One turn moves every row onto another: examples first, then more rows asked:
separ: [-20.2 -16.3 -19.9  -3.8  18.9  -3.0 -10.7 -26.5 -15.7  -3.6  20.6   7.0
  -5.8 -15.8 -21.7  11.9   9.2   4.5]
maz: [-18.6 -10.0 -22.3 -11.6  16.4 -12.9 -14.8 -28.9 -18.0  -6.2  14.9   2.9
   3.4 -11.5 -19.8  16.3  12.3  -8.7]
Nerof: [-52.2  -1.0   0.6  14.6 -29.0  -0.9  -3.5   3.0  -2.0 -13.0 -16.3  -3.0
   0.5  13.7  -8.0  35.5  -6.8   1.1]
rus: [-50.4  -2.2   6.2  20.0 -20.5  -2.0  -3.3  -0.8   6.8 -17.7 -18.4  -2.1
   4.7  14.3  -2.2  33.0  -7.0  -0.4]
Zogul: [ 20.3  -3.7  -9.4  -2.2  -8.0  -8.1  -5.9   7.5 -13.6  11.6  23.9   9.1
   9.5 -17.1  -7.7  16.7 -14.8 -20.8]
lilid: [ 26.7  -0.7  -3.7 -29.0  14.3   8.6  10.9   7.7   9.9  -0.1  -1.2   9.1
   1.4  11.5  -4.7   0.9 -29.2  -3.0]
pabo: [ -9.6   6.6  21.8 -18.0  -9.4   8.4  -5.4  -3.0  -5.2  -1.8  13.9  -7.0
 -42.4 -20.5   8.8  13.3 -15.0  11.0]
Ved: [-48.9  -6.8   1.2  15.5 -30.1   4.1  -1.2   6.0  -2.6 -15.0 -14.3  -2.2
  -2.4  10.1  -9.7  35.6  -5.7   0.6]
Garul: [-51.7  -3.7   1.3  16.9 -28.6   2.6  -2.5   4.1  -1.3 -12.5 -14.2  -1.8
  -2.3  12.3  -9.1  34.1  -7.5   4.6]
zada: [ 21.9  11.5  -5.6 -33.9  15.3  -2.4   4.9   1.7  10.4   2.5  -7.7   4.9
   9.7  19.8  -1.4   1.9 -29.3  -7.2]
Ponu: [  8.4  15.9  -6.6 -27.1  21.4 -11.6   1.0 -13.9  -2.0  -2.9 -25.6 -10.7
   7.3  29.7  -7.5  14.5 -36.0   1.2]
dop: [ 18.5 -14.4  -2.7 -13.6  19.4  18.0  16.6   0.5  -2.5  -7.4  -9.1  -0.3
 -14.4   8.7 -15.5  11.3 -36.1  15.0]
ponan: [-14.1  29.7  17.0 -33.1 -10.1 -18.0 -18.2 -13.7  -6.8  -1.3  -1.0 -16.6
 -21.1  -4.3  14.5  19.5 -12.0  -8.6]
guku: [ -6.5  24.7  -7.7  10.0   5.7 -19.0 -17.0  -8.9  -2.5  32.1  19.2   8.8
   7.3   3.3  -0.3   4.2 -30.0  14.3]
Vaguv: [ 13.8  16.3  -4.0 -26.8  20.1  -1.0   3.6  -1.6  14.6   9.2  -6.2   6.7
   4.4  23.6  -0.2  -3.4 -35.2   8.3]
robig: [ 24.7  -6.9  -6.6 -29.0  14.4   2.3  11.2  -1.9  -7.9 -14.5 -18.7  -7.4
   2.3  13.9 -13.3  19.4 -28.5 -12.0]
Gen: [ -1.1   8.9  18.3 -32.0 -15.4  -2.8  -8.7  -2.7 -11.0 -10.1   7.1 -12.7
 -28.4 -19.0   9.2  22.2  -6.7 -14.9]
vuse: [ 18.5   4.3  -2.6 -21.7  18.9  10.6   9.7   4.0  14.4   7.0  -0.1  10.7
  -3.8  15.5  -3.4  -4.9 -35.0  12.6]
vupun: [-49.5  -7.0   7.3  23.0 -20.7   3.7  -0.7   1.3   7.3 -17.6 -15.2  -0.4
   0.7  10.8  -3.4  32.0  -7.5   3.6]
Tosa: [-45.4 -10.7   6.5  20.1 -22.8   4.1   0.5   3.7   5.3 -21.1 -15.0  -0.7
   2.1   8.0  -4.2  34.4  -4.9  -3.1]
Kef: [-46.2  -6.1   5.5  17.5 -22.7  -1.1  -1.9   1.5   5.1 -21.0 -18.1  -2.7
   6.1  11.5  -3.0  35.2  -4.3  -6.6]
rapu: [  7.3  -1.5  -5.5  14.3   0.6   2.1  -4.3   4.7  -5.9  23.7  30.7  14.9
  -5.2 -15.4  -7.2   5.8 -25.8  12.9]
pupu: [  6.6  22.5 -11.6  -6.5  -2.7 -29.3 -18.5  -6.0 -10.7  19.8  12.9   2.7
  22.3   1.2  -0.9  15.4 -19.3 -19.0]
gegek: [-28.1   1.5 -22.0  -8.9  20.8 -18.6 -19.8 -35.5 -14.7   0.9  11.9   1.5
   4.9  -3.5 -16.8  12.4   7.7   1.1]
zoz: [-29.6  -4.9 -19.7  -0.8  23.1  -8.6 -15.4 -33.0 -12.3   3.5  17.7   5.9
  -5.0  -7.6 -18.6   8.3   4.4  14.3]
Far: [  2.7   8.3  -2.7 -11.8  26.9   4.6   6.8 -11.7   2.9   4.4 -15.8  -3.0
  -9.5  24.5  -9.8   5.5 -43.4  28.2]
ruv: [-22.6  27.5  21.0 -19.3  -4.2  -6.6 -15.4 -14.1  -1.3   6.9   5.8 -11.2
 -34.5  -5.0  14.5  10.5 -20.2  17.4]
zomos: [-49.4  -4.1   0.3  13.4 -30.6   0.3  -2.5   4.9  -2.8 -15.1 -16.2  -3.1
   1.2  11.8  -9.0  36.2  -5.4  -2.4]

robig goes to Ponu
gegek goes to zoz
guku goes to rapu
Now these:
ponan goes to ruv
Garul goes to Ved
Vaguv goes to vuse
vupun goes to Tosa

